In the rows, 128 means zero.
One turn or mirror swaps these rows in pairs. Which row does each one swap with?
pavo: 146  149  116  114  120  108  118  90  163  128  129  106  125  135  137  124  129
nep: 160  118  93  120  115  138  120  132  147  143  138  139  114  99  129  122  132
bepil: 118  126  113  123  117  130  112  128  112  141  131  132  117  103  112  96  117
Paka: 168  126  92  123  118  139  120  121  156  133  122  118  119  88  126  120  134
zik: 115  118  125  118  117  127  125  124  121  135  137  127  130  119  112  100  112
zulur: 142  151  118  132  133  151  100  133  132  159  134  141  124  130  115  133  117
benap: 144  149  107  121  127  112  122  92  167  132  132  107  130  132  144  117  130
tufor: 112  142  117  134  111  129  108  131  120  137  126  134  107  101  118  99  122
kamo: 152  139  92  141  120  131  97  124  152  146  141  147  132  107  132  119  126
vama: 132  139  149  120  138  142  117  121  132  142  116  98  122  137  115  134  119
dar: 131  135  145  118  132  143  118  126  130  138  117  103  122  134  114  144  120
zuvaz: 150  143  115  105  127  118  120  97  151  146  150  114  125  142  139  115  123
semib: 117  120  118  115  121  126  118  121  117  141  133  127  131  120  105  97  123
fetuf: 145  121  101  125  112  127  129  117  152  118  123  108  126  83  124  109  142
vut: 137  143  147  121  138  150  119  125  132  144  123  109  122  140  111  132  116
tono: 144  122  114  123  117  133  133  117  157  112  111  103  128  91  117  118  144
Ses: 158  145  95  136  118  120  103  123  162  135  123  140  133  92  130  119  137
Faba: 112  146  120  135  113  131  112  126  119  138  127  132  104  94  112  113  120
kebes: 155  144  96  131  113  124  105  114  161  134  123  141  138  93  133  115  136
ker: 153  166  116  129  131  132  112  97  173  135  126  105  119  124  137  130  126
kam: 121  124  121  114  112  126  119  122  114  140  142  121  134  123  112  96  110
bome: 140  138  99  127  126  112  112  95  162  127  115  139  131  103  123  118  141
Vafas: 145  137  114  120  121  107  117  85  166  131  118  116  134  130  128  124  132
tigu: 166  140  114  104  118  130  125  107  164  132  128  93  146  120  133  117  124
sog: 130  146  146  122  135  146  124  122  127  139  127  105  122  134  111  137  114
vefal: 136  148  135  126  142  148  110  126  132  155  133  121  122  143  120  134  109
sutob: 145  155  125  134  132  150  102  137  131  157  132  131  120  133  125  128  105
Vig: 135  132  135  118  129  133  128  110  143  124  106  86  123  110  116  139  136
niluv: 117  144  115  131  109  127  99  130  119  133  122  130  100  97  119  107  115
Kozov: 152  125  110  103  125  133  118  109  149  138  146  100  148  131  118  108  116
Kulu: 145  175  118  133  123  127  108  102  169  133  119  102  115  111  140  121  127
raba: 125  159  113  140  112  123  103  113  145  127  107  113  99  91  131  126  121
Pamu: 124  164  125  138  115  128  102  116  140  126  115  120  102  85  131  123  124
mezi: 165  140  90  117  110  136  109  133  152  134  122  103  123  89  134  124  132
nanav: 112  143  115  135  111  127  101  130  125  133  116  129  100  97  116  109  120
mez: 131  134  144  121  139  142  118  123  132  147  122  104  123  138  110  138  124
tizi: 112  128  117  118  111  123  115  124  117  140  133  136  118  109  112  97  123
pusab: 146  149  137  122  134  153  109  132  132  153  131  122  119  139  120  137  111
vura: 154  140  91  136  110  127  106  110  158  138  123  142  134  90  128  119  130
fivi: 139  157  125  128  139  155  101  132  131  159  134  133  117  125  121  129  116
Gide: 125  134  142  116  129  137  130  114  149  125  111  91  123  111  111  138  130
zose: 114  146  120  129  107  123  99  124  121  141  120  129  102  95  118  112  122
Fazo: 165  129  96  123  108  133  116  130  155  136  121  117  116  86  126  125  141
Dukin: 154  139  111  102  123  121  122  110  166  132  131  94  147  125  122  115  121
sir: 130  133  146  121  142  146  107  122  128  145  121  101  123  131  114  136  114
zezen: 151  146  90  130  111  123  110  112  165  136  121  138  132  97  132  118  141
vefi: 153  142  107  103  124  131  122  106  157  133  134  92  152  126  131  122  122
pivip: 166  146  109  111  117  137  121  126  161  138  128  84  136  106  138  124  116
pim: 107  137  118  135  117  128  97  127  123  138  120  129  106  99  120  110  115
Leke: 157  141  111  102  120  131  121  109  166  134  130  95  150  122  128  117  123

kebes pairs with -> Leke
Fazo pairs with -> pavo
Vig pairs with -> raba
tono pairs with -> Kulu
pivip pairs with -> bome

One turn or mirror swaps these rows in pairs. Which row does each one swap with?
Maku: 132  95  87  134  126  115  124  115  146  120  134  112  115  136  148  125  99  147  107  159  149  129  104
fizat: 130  108  126  122  115  135  105  127  152  129  116  131  137  142  145  117  128  114  146  141  155  144  141
piro: 130  105  94  132  135  131  115  127  155  107  133  130  126  122  129  108  141  134  142  111  127  116  147
faf: 133  105  123  127  111  125  102  130  152  131  112  132  124  142  152  121  131  111  148  139  152  143  139
tal: 127  111  104  135  132  139  112  130  159  106  135  134  115  130  140  113  139  129  150  105  121  116  147
mebiz: 125  110  105  130  132  143  115  124  164  105  124  134  117  124  135  104  135  141  147  111  125  116  151
zuka: 90  88  76  145  150  146  107  127  163  122  139  111  100  138  144  114  123  125  142  136  119  159  115
dotoz: 117  101  93  153  130  155  121  130  141  108  121  133  115  126  162  147  120  163  124  153  137  128  126
refom: 122  120  99  120  106  146  118  117  135  135  128  109  138  131  168  145  104  128  135  123  146  145  137
losi: 134  101  92  128  148  114  103  127  141  118  133  110  120  147  160  106  120  142  107  138  145  108  132
nito: 133  101  87  130  125  117  123  122  152  118  128  118  112  133  148  131  90  142  104  157  149  136  112
Bolaz: 93  88  84  141  137  141  117  132  161  123  132  122  106  135  137  107  114  120  134  137  109  164  115
Gug: 128  127  89  134  126  137  118  112  150  101  103  99  95  138  141  126  137  144  130  133  136  102  108
Butif: 111  120  114  138  124  145  116  96  144  125  135  84  121  140  157  130  113  146  149  142  112  157  107
savi: 105  119  131  128  136  134  119  118  123  137  123  111  112  140  154  118  125  105  139  145  125  145  111
rif: 107  79  102  123  112  143  95  118  156  136  134  105  109  148  167  138  101  123  126  131  131  155  138
febi: 134  100  120  126  117  127  106  129  154  131  116  132  131  136  147  119  122  112  150  138  157  142  145
Lumob: 131  101  96  141  138  139  110  124  156  110  117  131  133  121  133  112  138  135  147  111  124  121  152
Buk: 128  115  91  127  105  142  123  123  135  135  125  105  144  134  172  134  107  129  134  133  143  145  146
gazo: 126  136  89  130  119  139  116  112  151  114  104  96  92  135  138  115  126  153  135  121  148  116  108
tapo: 113  123  115  140  126  156  115  102  144  129  146  85  107  134  153  133  117  154  145  140  118  157  116
Reva: 132  99  88  137  127  120  120  113  151  122  127  124  110  139  147  136  93  149  114  156  154  134  106
vif: 122  99  107  140  109  144  123  89  146  106  120  119  105  138  148  124  139  132  125  162  146  110  113
Favuv: 129  131  96  137  126  136  119  105  158  115  101  105  89  137  141  122  130  155  129  125  133  112  104
zipim: 140  97  95  120  145  114  103  129  141  118  142  109  125  138  149  113  117  145  120  131  149  110  138
sivon: 117  116  112  138  123  154  106  99  142  132  142  93  105  136  163  126  117  147  152  142  123  168  119
Zesi: 91  92  95  142  151  146  113  126  162  124  130  120  94  150  133  123  107  119  145  135  112  149  122
sesuf: 104  99  75  139  147  142  106  139  162  125  130  124  93  155  138  112  117  131  133  133  114  157  118
ninor: 115  115  111  142  128  153  118  103  139  131  134  89  110  143  157  134  126  153  157  131  116  157  110
Bagez: 134  130  88  127  122  139  132  109  157  117  107  101  85  132  140  116  133  143  129  134  142  114  107
Zeme: 130  132  90  132  132  136  128  104  151  117  109  101  95  137  130  125  127  136  131  129  153  106  110
rata: 126  116  104  128  103  145  121  122  135  139  116  105  136  137  172  139  105  122  133  127  141  141  143
buzu: 111  111  118  138  136  158  113  96  142  127  134  95  105  147  151  134  126  146  150  135  112  161  115
zila: 143  100  91  124  138  115  104  131  141  116  133  110  121  142  154  106  121  142  113  130  145  106  136
zubi: 127  129  89  133  129  135  112  104  151  111  99  102  97  140  138  110  136  146  133  125  129  108  107
gorem: 108  115  121  128  127  151  125  104  144  128  139  94  108  150  158  135  127  142  152  139  113  161  111
kirom: 93  85  81  141  148  144  109  123  169  133  130  130  107  141  144  111  117  128  134  137  119  159  113
lunit: 114  120  116  137  117  159  117  103  146  131  146  94  119  145  150  134  114  136  157  147  115  150  109
Tefar: 125  113  95  137  133  136  112  116  154  100  130  121  116  125  145  102  143  127  163  115  131  118  153
guro: 129  124  94  134  107  133  121  117  138  141  124  105  145  135  172  136  109  124  137  128  137  139  140
mafer: 92  82  77  144  145  139  113  126  169  124  141  116  92  148  142  118  124  128  146  138  120  146  122
miz: 126  117  115  138  121  161  121  113  140  126  140  88  108  136  155  133  121  141  156  146  113  157  111
pizu: 89  87  81  142  140  152  108  131  168  128  135  124  100  148  143  120  115  123  139  141  118  157  124
Vot: 105  88  96  124  111  144  91  119  166  136  132  106  114  151  166  133  102  118  122  131  138  148  137
Tidu: 121  101  108  147  117  140  110  100  145  105  115  112  111  140  136  123  139  133  130  169  140  104  113
dori: 140  102  87  124  142  120  97  129  139  115  135  109  118  145  154  102  115  138  116  135  145  107  134
sunag: 138  134  88  132  128  129  109  108  152  114  102  102  89  127  143  109  126  148  130  131  147  115  116
doda: 116  94  80  141  142  126  102  119  157  137  139  124  118  122  161  124  125  115  119  171  143  129  121
voka: 118  94  102  146  111  141  117  93  142  110  112  113  109  136  139  120  143  130  129  162  149  107  122
dos: 122  105  89  138  130  141  118  110  154  103  138  128  125  133  135  106  148  133  144  110  125  111  139
detig: 110  82  104  119  113  141  94  108  157  137  136  104  109  144  162  134  103  119  126  129  135  155  145
kof: 133  112  87  135  133  135  118  123  148  113  131  132  125  120  129  100  139  130  141  113  128  120  149
Pazo: 93  96  91  142  148  143  107  118  168  115  139  124  83  140  149  114  111  121  145  143  124  154  118
Sazin: 99  116  90  121  117  123  137  143  153  117  124  107  131  128  157  119  130  135  133  117  135  161  132
Budib: 131  102  88  130  125  142  111  114  157  111  135  127  119  123  133  118  142  144  146  111  114  127  158
takit: 125  99  88  138  134  150  126  125  148  106  121  135  121  119  133  108  139  140  139  116  129  120  155
zorim: 110  119  124  129  135  132  125  120  121  134  114  97  112  142  155  124  123  104  145  147  126  141  115
vuke: 111  95  80  135  145  127  101  115  154  134  132  117  118  121  152  130  129  118  119  175  143  126  118
vog: 109  98  91  142  127  148  121  142  157  95  126  126  114  122  151  138  112  162  120  154  133  131  131
rakep: 129  107  85  138  127  115  123  119  155  119  129  107  118  142  145  125  93  149  110  163  150  128  113
pedub: 106  114  97  129  112  105  138  131  155  129  110  106  128  130  155  119  127  132  133  124  129  158  118
guvat: 95  86  83  146  136  151  108  125  163  129  135  127  98  141  136  117  107  123  139  145  118  160  125
bap: 127  134  93  131  130  144  121  101  147  109  100  105  98  139  143  124  123  151  129  126  150  112  109
Saf: 100  120  126  123  135  136  125  110  128  141  119  107  113  141  154  127  135  106  142  139  132  146  113
faz: 116  93  85  139  143  122  102  116  149  138  137  123  110  125  163  129  135  123  122  175  140  128  123
dimap: 108  79  108  121  109  138  91  112  153  133  127  107  117  144  166  139  106  122  131  126  135  150  140

zorim pairs with -> vif
gorem pairs with -> Gug
Butif pairs with -> bap
buzu pairs with -> zubi
doda pairs with -> febi
Bagez pairs with -> miz
lunit pairs with -> Zeme
Reva pairs with -> guro

One turn or mirror swaps these rows in pairs. Which row does each one swap with?
Guf: 121  149  136  133  136  133  119  127  125  130  157  147  124  138  116  133  126  125  149  115  130  116  141  103  120  148  127  125
Piz: 134  146  163  131  102  146  146  127  111  131  141  130  138  131  114  127  134  169  174  92  151  138  128  121  135  140  136  139
gok: 141  144  134  127  130  125  106  120  124  138  131  138  123  115  108  142  137  125  119  108  140  113  134  96  139  120  115  153
fegid: 127  145  148  125  137  91  137  125  126  123  138  135  144  126  122  128  130  157  130  117  140  121  151  113  119  134  125  149
nofiz: 133  133  147  133  126  148  139  109  161  121  125  131  152  113  107  126  114  177  155  126  171  132  124  118  117  122  142  135
fim: 123  145  142  157  130  119  130  95  135  138  125  125  107  91  94  138  142  133  151  120  161  126  136  115  126  120  137  138
Melo: 136  130  135  115  123  158  128  91  124  135  140  99  119  133  98  141  135  151  156  127  128  128  140  143  111  95  119  140
sisun: 144  146  132  130  88  179  96  117  111  116  133  127  137  127  126  125  142  161  135  133  147  134  135  117  120  132  125  145
zopi: 144  137  144  129  116  161  115  103  120  114  123  128  152  121  122  143  129  160  105  136  154  134  128  144  131  127  123  125
nobe: 118  143  131  128  109  139  113  122  115  138  133  117  131  147  115  135  141  153  144  149  150  136  125  107  108  161  136  142
vod: 145  143  119  136  96  146  120  103  141  122  134  107  127  149  119  118  154  129  157  135  164  147  125  123  120  131  146  154
savis: 135  144  148  139  128  143  136  116  159  132  137  127  131  129  117  126  146  122  162  80  146  131  136  121  140  116  137  127
fofal: 155  131  141  128  94  119  112  100  129  136  131  118  130  110  116  125  130  130  170  117  145  133  146  147  106  106  133  122
dup: 152  149  138  134  109  145  132  96  138  125  147  111  145  142  127  123  108  149  118  117  132  155  131  128  146  106  142  135
Nev: 124  155  150  135  96  135  105  110  146  133  147  132  126  124  119  122  140  177  144  117  144  122  136  100  150  101  119  132
Loz: 142  139  139  133  127  146  116  104  137  122  148  126  103  115  107  134  164  152  145  121  118  105  133  131  128  109  128  148
taliv: 136  131  132  126  126  154  126  113  136  139  129  140  159  146  124  148  127  135  136  115  130  133  148  135  128  124  138  106
selef: 132  148  149  141  104  166  121  118  146  122  136  131  138  98  117  124  146  160  170  116  150  145  136  106  120  146  151  130
suni: 128  139  129  129  101  166  115  107  113  112  139  128  118  114  109  126  137  111  163  103  146  118  155  114  111  126  135  145
zel: 120  158  119  134  128  174  150  108  135  131  120  128  138  106  101  144  123  130  137  107  143  134  136  126  125  128  133  155
pibop: 152  146  163  145  94  131  135  102  122  123  141  118  139  122  129  130  118  152  133  111  167  151  147  128  125  137  162  120
puva: 118  127  143  108  108  154  150  118  123  126  132  124  131  117  129  157  126  160  147  119  129  127  146  108  124  96  126  150
Fike: 152  127  136  143  118  151  126  105  132  130  132  128  98  93  106  141  154  142  141  104  155  128  143  129  131  108  135  164
dozal: 150  158  164  144  101  112  121  96  137  148  133  117  120  103  101  122  154  144  149  137  147  130  152  124  129  120  133  142
fimo: 158  131  132  112  88  141  129  98  121  148  122  122  140  122  100  124  138  159  135  130  138  120  170  131  140  136  125  126
ridal: 155  137  140  140  112  163  129  114  126  122  156  106  108  140  116  133  148  145  122  118  134  136  124  128  99  139  134  148
Tozip: 135  135  143  130  104  133  115  114  133  130  129  121  132  102  102  125  136  175  157  148  149  123  129  130  86  123  136  151
larub: 130  148  139  126  105  153  139  108  112  111  133  119  159  143  124  138  116  144  162  119  155  151  153  129  151  122  149  136
Pamo: 142  139  144  125  104  99  144  116  119  137  120  126  143  125  112  144  133  136  122  122  143  137  161  129  133  103  133  155
Siv: 155  124  132  149  118  139  115  89  127  126  150  125  138  97  118  124  133  150  142  102  173  155  138  115  139  116  139  128
rof: 141  145  133  128  92  151  116  108  122  127  130  129  126  116  93  132  127  117  103  106  141  126  142  126  109  107  126  150
Pap: 115  150  146  134  135  164  136  119  143  122  137  119  133  144  98  135  126  131  147  142  151  136  130  133  142  127  141  164
regev: 133  125  122  123  130  147  121  103  154  102  127  118  125  113  95  127  119  147  144  115  123  141  145  114  102  138  122  139
Zok: 141  140  127  135  94  147  127  120  127  130  146  128  108  135  106  109  148  127  138  124  179  127  155  125  136  148  148  146
Pivup: 135  142  139  130  138  136  127  113  144  108  135  128  151  134  119  127  146  180  148  144  152  131  127  137  143  131  139  154
kabi: 132  122  143  117  110  145  141  100  111  122  121  124  132  87  104  134  129  142  173  118  142  127  133  126  112  116  114  135
baz: 158  131  113  127  98  171  137  108  124  145  142  121  145  132  123  115  138  166  150  109  149  124  158  112  133  125  142  131
vizik: 117  145  123  128  124  143  113  105  122  116  134  138  135  134  134  142  135  127  122  102  141  120  134  128  148  107  123  120
Siter: 132  147  144  132  132  157  106  123  135  119  131  137  151  141  99  128  138  170  154  100  158  126  129  137  122  148  141  132
livub: 141  143  139  131  107  159  122  108  127  148  133  127  138  89  114  112  117  144  149  153  149  132  153  133  122  146  129  125
pezet: 135  158  148  127  89  117  120  120  133  155  142  133  101  119  112  118  132  150  147  120  162  105  136  115  128  127  132  153
nogo: 124  149  145  133  141  145  157  115  140  135  142  125  122  123  101  130  127  132  134  104  150  135  153  132  123  162  127  152
zivo: 136  147  162  130  99  165  116  110  144  135  134  125  125  147  103  130  125  180  137  110  153  136  155  123  153  116  126  144
pebu: 149  141  147  127  100  137  124  100  133  147  124  124  136  138  105  143  126  135  163  165  158  133  146  122  139  115  136  133
seno: 150  118  122  125  114  155  102  112  127  122  144  129  135  134  108  119  142  144  148  126  122  107  151  117  138  120  139  115
gili: 124  145  136  129  103  173  121  112  140  154  138  125  128  147  108  124  144  124  151  138  147  135  141  130  101  134  129  149
nit: 159  145  133  136  122  122  122  105  136  144  145  105  143  129  118  117  136  146  146  145  158  159  133  103  149  133  132  147
gevu: 109  162  153  126  112  120  123  134  118  131  142  136  142  140  124  125  115  144  151  99  154  137  132  144  117  129  128  152
zov: 134  153  143  142  109  130  134  90  130  133  122  107  129  112  99  130  137  139  128  134  169  161  152  140  105  138  132  155
Bena: 133  135  132  133  125  117  132  111  169  106  129  119  128  116  108  140  128  149  155  125  143  139  121  100  113  117  133  154
Tabi: 131  146  141  140  125  129  114  91  123  132  117  130  113  103  95  120  158  145  141  124  165  130  122  138  103  133  124  142
Fevu: 149  142  135  141  111  143  135  108  131  122  156  112  156  139  119  107  118  148  118  114  164  164  144  127  125  131  144  131
Zumaf: 144  138  131  132  105  157  102  109  143  117  133  136  126  119  111  108  123  127  117  111  153  117  128  115  104  126  131  160
pek: 126  148  122  122  98  133  127  115  105  127  138  126  129  125  101  140  130  150  124  103  142  146  123  107  125  117  130  181
getat: 118  148  141  119  90  135  128  104  102  119  134  123  117  107  116  131  118  132  117  117  141  124  143  118  93  127  127  150
Barup: 131  152  144  151  111  116  117  116  128  138  152  130  132  104  115  96  151  133  138  115  155  143  159  119  117  145  132  140
tevav: 134  134  145  137  117  126  129  110  139  105  134  133  136  113  117  130  126  112  118  98  143  134  132  119  140  139  138  111
Rosaz: 128  151  140  125  99  151  131  110  134  139  148  122  113  119  99  128  131  172  148  104  111  115  127  107  115  104  129  134
Renol: 142  139  137  131  109  119  122  113  107  133  142  131  130  134  120  134  139  160  109  87  142  125  169  124  119  131  130  126
kuf: 126  141  111  118  117  127  143  107  114  115  133  124  131  123  110  140  122  123  121  126  136  138  153  138  153  126  137  123
luti: 129  149  165  144  131  129  132  125  128  135  152  128  127  119  121  148  127  181  142  104  131  126  134  135  122  110  141  125
nopog: 147  139  149  126  116  144  154  142  122  145  139  132  122  136  119  151  111  144  135  109  128  120  150  123  124  138  143  149
golep: 141  137  140  127  126  109  140  105  105  135  136  122  129  153  122  135  144  180  132  107  143  137  132  134  131  120  133  130
lefo: 130  142  114  126  119  132  131  118  113  117  140  126  149  119  124  119  138  185  137  121  139  157  137  125  145  138  134  153
savaf: 111  151  144  117  109  130  128  114  137  104  122  117  138  117  101  130  139  156  169  117  133  131  126  105  109  138  143  161
kuz: 126  139  125  129  107  102  134  117  109  139  136  124  138  141  117  124  137  183  145  124  148  125  143  101  137  128  138  141
Nebo: 136  126  153  143  129  142  119  100  124  143  131  120  116  124  122  168  135  133  135  128  150  124  140  123  135  119  135  106
Pido: 148  134  142  144  134  167  136  113  130  104  140  113  126  125  133  160  123  135  134  114  140  151  132  128  122  116  136  139
zelir: 135  146  130  125  128  93  142  106  141  130  135  123  136  106  122  132  107  147  148  128  143  135  132  125  134  130  138  121
bog: 131  138  145  118  70  137  134  108  124  130  140  107  124  144  115  108  134  133  128  139  158  136  137  113  134  123  125  154
bol: 127  132  169  128  113  141  126  94  135  124  141  116  130  115  126  132  140  165  165  105  153  118  154  113  144  97  135  123
sefa: 120  142  119  101  95  138  125  109  135  133  115  121  157  133  113  108  141  144  159  132  143  130  136  116  129  112  114  149

seno pairs with -> Pap
savis pairs with -> sefa
zelir pairs with -> pezet
gili pairs with -> taliv
Zok pairs with -> kuf
Renol pairs with -> zov
Fevu pairs with -> rof
Pivup pairs with -> Loz
lefo pairs with -> Fike
vizik pairs with -> vod

